In the data rows, the value 128 means zero.
Some points, each followed by its number:
[128 149 142 143  96 113 120 137 132 106 118 161] 0
[131 112 112 131  73 112 136 153 160 106 112 113] 1
[101 142 117 107 110 127 122 101 123 128  98 174] 2
[115 124 143  92 231 230 115 166  75 142 171 132] 3
[119 166 120  94 117 120 135  76 181 171 118 164] 4
[108 107 133 130 115  82 135  99 157 140 108 155] 5
[122 119 138 105 100 113 179 104 138 124 116 109] 6
[126 123 124  81 157 113 125  99 160 132 121 117] 7
[164 158 126 140 126 128 140 121 125 120 117 108] 8
[121 150  97 134  94 114 200 111 142 124 123  97] 9
[ 85  88  77  75 165 104  47  81 157 146  98 168] 10
[ 91 114  65 135 172 124  95 107 105 127 115  99] 11
[128 144 138  98 102 114 143 133 139 153 127 120] 12
[129 149 111 110  91 104 150 121 121 116 126 103] 13
[148 135 144 154 149 151 102 150 137 121 126 146] 14
[100 104  82 218 101  93 137  88 199 108  85 112] 15
[157 143 142 147 102 128 146 106 124 116 118  92] 16
[131 127 130 137 192 221 104 162  86 143 209  79] 17
[112  98 134 126 152 115  99  94 121 126 122 106] 18
[118 147 120 132 114 113 116 102 214 127 109 105] 19
[132 114 119 133  72 109 140 152 163 109 111 118] 20
[132 159 133  96 130 125 171 143 120 106 121 144] 21
[105  93 115  94 120 113 144  96 153 115 146 147] 22
[123 128 142 107  97  93 114 119 134 104 116 107] 23
[120  99 108 141  98 138  99 103 118 102 119  94] 24
[108 126 165  79 152 135 126  98  99 255 129 226] 25
[117 149 117 129 106 110 173 112 147 116 110 102] 26
[111  94  99 111 131 149 111 141 119 112 110 103] 27
[ 99  97  98 134 172 132 137 154  87 104 115 107] 28
[113  93  80  48 143 126  94  88 141 255 110 255] 29
[106 121  98 135 131 167  94 137 104 123 133 119] 30
[191 150 125 118 128 117 159 168 134 123 139 100] 31
[145 136  94 161  89 110 183 134 171 102  95 120] 32
[135 139 155  98 103 117 112 139 119 140 128 171] 33
[173 182 131 105 125 125 128 135 124 144 149 118] 34
[133 133 150 158 103 129 193 129 179 110 134 106] 35
[118 110  99 120 207 161  96 145 120 119 138 152] 36
[130 165 151 129  88  99 144 137 121 102 138 141] 37
[111 128 153 208 116  91 145  84 128 113 110 125] 38
[190 174 177 111 137 190 173 179 104 200 215 157] 39
[116 128 109 110 109 106 156  98 134 104  96 137] 40
[123  69  92 106 123 146  80 117  97 118 139 107] 41
[ 92 100 102 129 103 107 145  96 151 131 128 130] 42
[ 95  82  96 123 170 123  82 107 132 153 110 146] 43
[114 110 104 129 139 138  88 121  83 130 120 120] 44
[138 118 107 135 115 110 129 122 128 134 124 122] 45
[112  91 123 150 133 169  98 126  83 100 148 117] 46
[105 132 147 103 143 108 121 105 117 165 129 161] 47
[127 125 126  75 159 110 130  97 169 134 121 118] 48
[137 145 142 182  79 105 168 150 149 102 132  89] 49
[ 78 113  94 158  50 102 137  85 171 102  91 132] 50
[156 165 151 118 127 130 153 159 131 159 152 162] 51
[170 172 117  91 119 127 189 159 115 116 149 139] 52
[115 119  94 151 119 150 116 144 100 100 119  82] 53
[112 106  78 103 117 153 106 147  87 129 147 129] 54
[106 105  87 127 111  94 149  99 137 124  95 134] 55
[109 123 100 111 103 100 159  94 135  95  92 136] 56
[139 125 149 137 175 156 176 119  96 109 136 111] 57
[120  94  68 147 148 137 121 122  99 102 114 119] 58
[129 169 168 149 155 117 125 155 138 140 133 153] 59
[173 128 148 164  97  70 154 160 137 115 112 118] 60
[112  88 119 122 160 143  65 118 108 137 125 115] 61
[131 103 111 143 162 171  82 147  76  99 172 118] 62
[133 137 130 112 112 126 109 117 152 159 163 153] 63
[ 99  92  73 156 122 129 108  81 147  89  88 102] 64
[109 123 122 136 145 147 109 121  91 112 147 123] 65
[143 146 101 166 116 130 142 133 143 112 123 119] 66
[136 122 142 139 176 156 170 121  93 106 136 110] 67
[ 77  94  86 152 100  97 116 114 129 105 130  93] 68
[185 224 232 167 130 154 158 231 119 126 152 102] 69
[171 136 137  91 218 255  87 207  89 204 223 139] 70
[151 126  91 104 152 156  86 160  97 105 161 122] 71
[188 162 153 153 111 136 108 170 115 106 136 146] 72
[ 98 134 147  97 118  81 109  82 185 179 105 153] 73
[159 149 106 144 134 104 127 142 129 146 123 130] 74
[110 106 115 128 157 141 102 113 102 121 159  88] 75
[138 144 201 117 117 106 152 134 135 162 143 142] 76
[187 166 156 122 123 151 214 157 123 149 164 106] 77
[118 132 129 105 101 119 129 116 165 111 104 126] 78
[133 144 143 132  89 106 117 121 147 117 102 101] 79
[113  89 148 119 140 168 119 141 130 126 145 103] 80
[103  92 133 130 150 117 100  92 118 115 121 100] 81
[160 167 107 106 145 127 150 166 106 138 165 123] 82
[116 110  91 128 164 152  86 138 101 136 148 140] 83
[157 178 157 112 132 119 114  99 114 135 130 140] 84
[143 145 115 116  89 116 131 145  94 133 133 124] 85
[147 125  93 114 107 109 137 105 149 137 118 145] 86
[131 140 137 107 111 100 115 109 129  99 116 112] 87
[134 162 122 111  91 113 152 134 113 118 136  95] 88
[134 122 101  88 137 165 117 142  85 114 179 115] 89
[167 126 150 161 100  73 150 151 139 117 110 122] 90
[ 90 124 148 162 115 107 158 133 151 112 109 120] 91
[149 147 157 148 118 114 154 127 144  98 127 108] 92
[108 129 105 154  95  99 154 106 151 109  83 126] 93
[124 159 135  80  95 100 121 117 129 121 137 183] 94
[129 167 184 109 103 120 124 110 125 154 109 132] 95
[165 155 153 143 118 136 122 147 133 136 149 132] 96
[107 103  75 104 118 158 103 150  80 126 150 128] 97
[104  99  83 114 172 135 114 129  78 117 123 130] 98
[123 118 116 117 111 104 118  84 185 133 111 160] 99
[ 87 104 101 116 118 142  71 108 142  99 110 111] 100
[ 94 103 143  99  57  96  91  93 148 130 100 160] 101
[134 121 161 116  99 119 185 115 142 127 121 136] 102
[ 60 125 132 123 101  98 104  72 206 102  78 148] 103
[174 204 171 120 121 150 148 177 132 128 153 106] 104
[115 107 128 109  88 116 129 116 136 129 124 138] 105
[100  98  63 160 154 119  91 116 111  99 141 117] 106
[139 121 111 131 113 109 130 123 131 133 124 121] 107
[120 124 127 124 147 118 119 144 141 136 138 126] 108
[192 193 150 163 129 143 182 104 115 123 162 131] 109
[ 93 105 105 112 123 145  75 112 137 101 119 109] 110
[159 122 125 251 128 179 135 184  85 104 107  85] 111
[122 115 104 192 161 161  82 107  70 121 144 137] 112
[109 115  86 118 125 105 113  99 142 130 125 204] 113
[163 168 157 164 122 129 164 196 135 112 122  92] 114
[135 136 183  84 137 139 131 147 135 243 157 160] 115
[126 137 130 148  97 110 176 140 104 134 137 133] 116
[138 136 185  90 135 140 127 151 133 241 159 157] 117
[ 88  73 120 113 144 130  95  93 105 127 105 143] 118
[156 170 118  79 162 115 139 149 142 187 145 178] 119
[ 84  94 124 116 128  96 113 101 158 121 101 159] 120
[136 142 147 155 102 125 196 130 178 111 134 110] 121
[ 90  92  88 155  84  95 156  84 233 105  78 114] 122
[153 146 174 105 120 151 137 166 126 150 149 142] 123
[133 122 102  84 138 165 111 141  84 120 178 114] 124
[149 150 181 102 139 121 153 181 118 129 152 133] 125
[161 177 163 111 112 134 157 148 148 138 117 103] 126
[183 153 225 138 117 133 191 164 117 105 145 108] 127
[114 112 121 118 139 120 126 115 129 126 103 128] 128
[ 85  92 105 116 105 127 110 129  95  96  99 108] 129
[180 213 221 165 128 150 156 219 125 124 146 107] 130
[116 148 159  80 144 115 121 111 138 199 107 187] 131
[111 123 121 138 148 153 103 125  94 117 152 120] 132
[129 128 130 128 139 109 148 142 125 135 112 112] 133
[134 121  97  82 143 172 111 143  80 112 186 112] 134
[109 109 210 110 114  91 131 101 186 136 108 176] 135
[179 142 143 159  76 110 150 178 168 100 114  76] 136
[155 135 127 178  85 122 221 135 186  94  99 113] 137
[172 183 141 109 166 142 125 172 119 145 160 108] 138
[113 112 115 115 136 111 123 109 132 128  99 140] 139
[141 141 103 129 113 120 178 146 119 112 110 111] 140
[159 164 149 114 124 132 156 159 130 162 154 164] 141
[ 82 111  95 152  63 107 131  89 166 103  94 128] 142
Which point above is nearest to each new point? Its number follows each.
[180 190 122 103 131 133 205 171 106 148 165 148] ~ 52
[135 131 135 197  99 129 184 151 131  92 111  90] ~ 49
[190 145 131 102 169 123 112 143 124 220 117 157] ~ 119
[125 165 162 156 155 117 124 157 139 127 130 141] ~ 59
[202 146 135 141 139 102 120 158 125  98 143 103] ~ 31
[255 219  97 123 241 255 162 255  52 188 255  89] ~ 70
[116 109 100 134 135 136  86 119  89 113 118 110] ~ 44
[142 147 123 186  68 113 158 144 130 107 127  69] ~ 49
[109 112 201 112 113  93 129 100 184 134 107 172] ~ 135
[178 213 173 119 122 153 155 179 132 127 156 103] ~ 104
[118 150 120 100 103 131 109 105 131 154 118 175] ~ 2
[ 89  94  86  79 160 105  54  89 154 144 101 168] ~ 10
[156 167 156 115 116 135 152 146 146 135 118 104] ~ 126
[128 144 141 102 100 111 146 126 137 148 124 114] ~ 12
[112 122 148 100 221 218 120 159  86 136 163 130] ~ 3
[ 90 116 127 104 154 100 100  81 129 172 107 157] ~ 47
[ 77 106  95 164  70  92 132  57 238  86  80 106] ~ 122
[ 84  92 109 113 111 128 107 128  97 105  98 118] ~ 129
[179 181 134 181 115 131 155 130 110 110 163 108] ~ 109
[199 156 128 119 130 120 162 178 131 124 144  99] ~ 31
[114  92 124 150 129 173  98 130  80  99 153 116] ~ 46
[ 95 113  69 135 167 127  95 108 105 125 117 100] ~ 11
[154 154 168 142 112 111 164 130 145 100 125 113] ~ 92
[ 89  80 123  82 113  94 115  84 143 131  96 157] ~ 120
[135 139 139 176  87 109 157 148 145 105 131  91] ~ 49
[188 154 232 140 115 135 199 172 114 101 146 105] ~ 127
[137 139 106 124 114 119 170 142 123 126 114 118] ~ 140
[ 70 102  86 169  64  90 126  49 248  83  73 104] ~ 122
[171 138 141  90 222 255  86 214  89 214 230 141] ~ 70
[159 175 155 114 127 120 118 104 115 133 131 139] ~ 84
[100 104  87 213 103  93 134  88 198 108  84 114] ~ 15
[164 107 169 108 192 224 130 178  64 130 147 105] ~ 3
[116 107 130 106  81 113 132 116 140 130 120 144] ~ 105
[114  90  96 111 129 156 107 142 111 107 112  97] ~ 27
[170 139 142 157  79 108 147 167 177 100 112  83] ~ 136
[130 134 165  62 183 124 102 108 122 236 141 234] ~ 25
[100 131 152 101 145 108 119 100 116 165 127 163] ~ 47
[ 75  94  85 154 100  95 113 116 127 102 130  89] ~ 68
[118  92 154 118 139 168 125 144 126 132 147 108] ~ 80
[100  93  72 153 126 130 109  87 145  90  91 103] ~ 64
[186 171 175 113 133 183 170 174 107 196 208 158] ~ 39
[147 147 156 139 109 110 162 126 150  98 123 112] ~ 92
[116  93 156 115 143 168 124 144 126 127 146 104] ~ 80
[128 169 176 144 130 121 101 143 133 175 133 160] ~ 59
[126 147 139  95 101 112 142 131 134 153 127 117] ~ 12
[107 130 107 154  92  93 158 102 157 110  79 131] ~ 93
[169 162 157 127 141 116 168 163 128 126 149  99] ~ 31
[105 123 170  75 152 124 125  92 102 255 125 225] ~ 25
[ 95 142 112 104 111 127 116  98 121 127  95 181] ~ 2
[157 131 120 186  83 122 232 138 193  87  97 111] ~ 137
[160 171 117  75 169 116 141 150 145 193 144 182] ~ 119
[114 123 183 101 151 109  85 104 118 139 151 138] ~ 47
[153 135  89 127  93  94 149  60 151 139 106 121] ~ 86
[110 100 101 165 155 149 131 168  94 101 144 116] ~ 28
[ 95  94 130 101 223 125 106 130 117 131 139 159] ~ 36
[125 129 147 108  88  87 117 120 138 101 115 104] ~ 23
[120 103 104 107 134 156 116 146 114 124 120 107] ~ 27
[100  99  99 131 171 133 134 150  91 106 117 109] ~ 28
[152 147 182 103 140 122 151 187 118 124 152 132] ~ 125
[ 84  98  91 132 158 148 114 126  85 120 114 142] ~ 98
[105 106 130 131 114  78 133  96 158 141 106 157] ~ 5
[102  93 104  96 152 137 121 120  92 115 145 142] ~ 98
[164 150 148 141 101 127 149 113 125 124 126  95] ~ 16
[111  86 114 127 157 148  62 125 100 137 127 113] ~ 61
[156 139 152 160 149 149 102 151 142 122 121 147] ~ 14
[106 127 172  72 155 126 129  94 103 255 123 232] ~ 25
[239 255 186 101 195 198 173 255 102 199 246 159] ~ 39
[124 156 132  80  90 101 119 116 133 117 136 179] ~ 94
[152 108 103 125 145 141 133 114  97  83 118 130] ~ 58
[164 170 157 166 123 131 164 203 134 114 122  90] ~ 114
[ 86  78 124  76 115  89 117  82 146 134  94 164] ~ 120
[229 255 184 103 191 190 172 246 106 192 233 157] ~ 39
[117 117  83 187 180 144 113 113  91 116 139 130] ~ 112
[123 135 152 141 110 113 166 113 133 121 107 150] ~ 102
[168 139 143  95 210 255  90 207  94 204 221 139] ~ 70
[178 165 122 140 164 255  96 206  74 132 178  91] ~ 17
[ 91 114  66 131 171 124  96 106 103 125 117 101] ~ 11
[ 84  94 127 121 124 102 112 103 159 122 102 156] ~ 120
[148 141 109 122 135 113 144 156 128 163 144 144] ~ 74
[138 133 131 184 103 130 183 147 132 101 110 100] ~ 49
[101 103  68 157 150 118  93 115 122 102 138 115] ~ 106
[117 157 120  95 118 121 133  80 178 163 118 161] ~ 4
[154 164 152 150 147 132 165 175 108 116 147 110] ~ 114
[122 160 133  76  90  98 117 118 130 119 139 186] ~ 94
[112 112 146 139 156 186 141 158 121 105 159  94] ~ 80
[ 97 106 140 102  60  98  95  95 148 131 101 158] ~ 101
[109  80 116 192 114 134 120  93 112 112 109 112] ~ 24
[101 106 141 103  61  97  94  97 148 128 101 156] ~ 101
[128 129 148 106  93  90 117 121 137 108 119 111] ~ 23
[116 108 173 100  88 101 105  95 159 134 102 151] ~ 101
[106 128 167  76 149 125 128  96 106 255 122 229] ~ 25
